Rotation paths and how fast each direction turns (degrees each step):
Each turn is a multiple of 5 degrees from 10 to 175, or 0.
Each row of a path follows its step; steps can be skipped.
Rotation 1:
step 0: [13, -6, 2, -14, -19, -7, 46, -42, 23, -42, 35, -11, -10, 42, -8, 3, 1, 1, 18, 3, -23, 2, -26, 14, 7, 8, 20, -28, 14, -6, -19, -23, 24, 19, 40, -13, -13, -34, 28, -19, -4, -8, -15]
step 1: [8, -11, -8, 1, 16, 28, 27, 45, 11, -7, 8, -12, 38, -44, -3, -18, 12, -8, 14, 13, -30, -20, 0, -1, 36, -21, 49, -8, 28, 14, 13, 4, 18, 36, -12, -2, 27, 9, -8, 16, -4, 40, 10]
step 2: [27, -20, 12, 32, -10, -18, 6, 16, -30, 14, 21, 1, 19, 14, -19, 53, -12, -2, -30, 2, 9, -26, -6, 9, 3, 4, 31, 41, -6, -5, 17, 11, -4, 14, 34, 3, -8, 8, -47, -27, -30, -27, -19]
step 3: [-29, 7, 0, 12, 21, -1, 8, 14, -33, 28, 4, -27, -6, -3, -1, -39, -45, -12, -4, -13, 1, -45, -33, -3, -12, -19, -48, 8, 3, 17, -4, 45, 22, -11, 17, -16, -14, -5, 25, 1, -10, 22, -25]
step 4: [22, 3, -2, 48, -11, 16, 34, -27, -5, -3, -28, -7, 10, 11, -15, -10, 3, -28, 35, -5, 10, 17, 0, 22, 6, -8, -35, 1, -4, -9, -12, 7, -44, 32, 30, -15, 17, 28, 22, 1, 29, -42, 26]
step 5: [16, 24, 9, -45, 10, 17, 5, 27, 11, 4, -29, 18, -1, 0, 11, -48, 31, -7, -26, 41, -56, -4, -7, 43, -8, 21, -7, 14, -12, 11, -19, -3, -20, -6, 24, -6, -12, 12, -14, -19, -9, 10, 11]
step 6: [-13, -22, 8, -20, 48, 5, 38, 18, -17, -28, 5, -9, -15, 6, -22, 18, -14, 0, 18, 15, 8, -7, 20, 2, 14, 12, -14, -7, -17, -53, 33, -20, -17, 16, 3, 42, -41, -29, -32, -4, 9, -2, 12]
step 7: [-28, -33, -5, 3, 13, -19, -40, 16, -26, 0, -2, 32, -3, -4, -6, 4, 33, 13, 36, -32, -16, -8, -9, -11, 17, -18, 7, 11, 3, 4, -47, 24, -5, 25, 0, -15, -21, -10, -5, -43, 30, 40, -16]
step 9: [-33, -7, 7, 11, 19, 29, -21, -8, 9, -10, -16, 30, -7, 17, -18, -48, -13, -15, -38, 12, 7, 2, 38, -56, 9, 30, 3, 21, 18, 20, -28, 18, -6, -4, 8, -25, -4, -2, -13, 16, -21, -32, 0]
step 10: [-6, 0, 28, 29, -16, 6, -52, 4, 5, -12, -27, -28, -8, -19, 5, 16, 8, 12, -22, 20, 0, 25, 9, 26, 15, 4, -53, -3, 33, -34, 26, 9, -19, 11, -16, 25, -10, -31, 32, -6, -24, -4, 18]
step 11: [-25, -14, 24, -34, 6, 38, 10, -21, 23, -17, 49, 10, -19, 17, -15, 10, 15, 27, -10, 6, 8, 24, 18, 34, -27, 1, -5, -14, -15, -3, -36, 8, 10, 10, -19, -7, -2, 30, 36, -44, 7, 0, -27]
Directions:
[2, 12, 13, -19, 1, 1, 3, 1, 3, -6, -5, 5, -2, 0, -1, 1, -4, -7, -16, -13, 1, -3, 6, -8, -4, -8, -1, 14, -13, -4, 7, -2, 0, 0, 6, -2, 13, -6, -14, 1, -6, -4, -9] : 110
[0, -13, 11, 1, -8, 6, 1, 13, 7, 0, 3, -3, -13, 6, -5, 1, 5, 6, 4, 3, -17, -5, 9, 3, -14, -9, 10, 7, -3, -14, -3, -5, -3, -1, 2, 1, 0, -4, 11, 16, -1, 1, 5] : 70
[-6, 5, -2, -3, -7, 8, -14, -2, -5, 0, 9, -12, -1, 8, -17, -3, 1, -4, 10, -13, 10, 6, -5, 4, 0, -8, -10, 10, 9, -6, 1, -6, 5, -7, 9, 6, -5, -13, 3, -7, 4, 11, -3] : 100
[-3, -1, 7, -2, 3, 11, 8, 7, -4, -9, 5, -7, 4, -13, -3, -13, -15, 1, 13, 7, 9, -2, -2, 0, -13, 9, -3, 1, -8, -2, 11, -11, 4, 0, -19, -8, 5, 3, 5, -4, 0, 5, -4] : 145
[-17, 8, 0, 1, 8, 4, 8, 0, -4, 1, 5, -6, 7, 3, 2, 13, 0, 4, -4, 9, 18, 5, -6, 10, 3, -9, 3, 0, 0, -14, -3, 0, -8, 4, -2, 1, 11, 0, -7, 17, 7, -4, 10] : 160
[14, 9, -4, -4, 1, 4, 1, 4, -13, -13, 13, -3, -9, -5, 8, 3, 14, 3, 5, -6, 0, -6, -4, -9, 6, 4, 10, -8, -2, -5, -6, -4, 4, 2, -3, -14, -11, -12, -12, 3, 7, 3, 8] : 55
[-10, 1, 2, -3, -12, -2, 0, -4, 3, -14, 6, 2, -6, -1, -4, 0, 13, 4, -14, -7, 8, 5, -11, -14, -9, -3, 5, -7, 12, 4, 6, -2, -4, 7, -12, 9, -4, 10, 8, 2, -14, 0, 2] : 25
[11, 10, 5, -5, 9, -5, -9, 6, 7, 9, 20, 2, 4, 14, 5, 2, -1, 1, -8, 6, 2, 0, -8, 14, -15, -1, 7, 5, -1, 5, 4, -2, -7, -7, -5, -4, -10, 4, 1, -12, -1, -6, 5] : 125
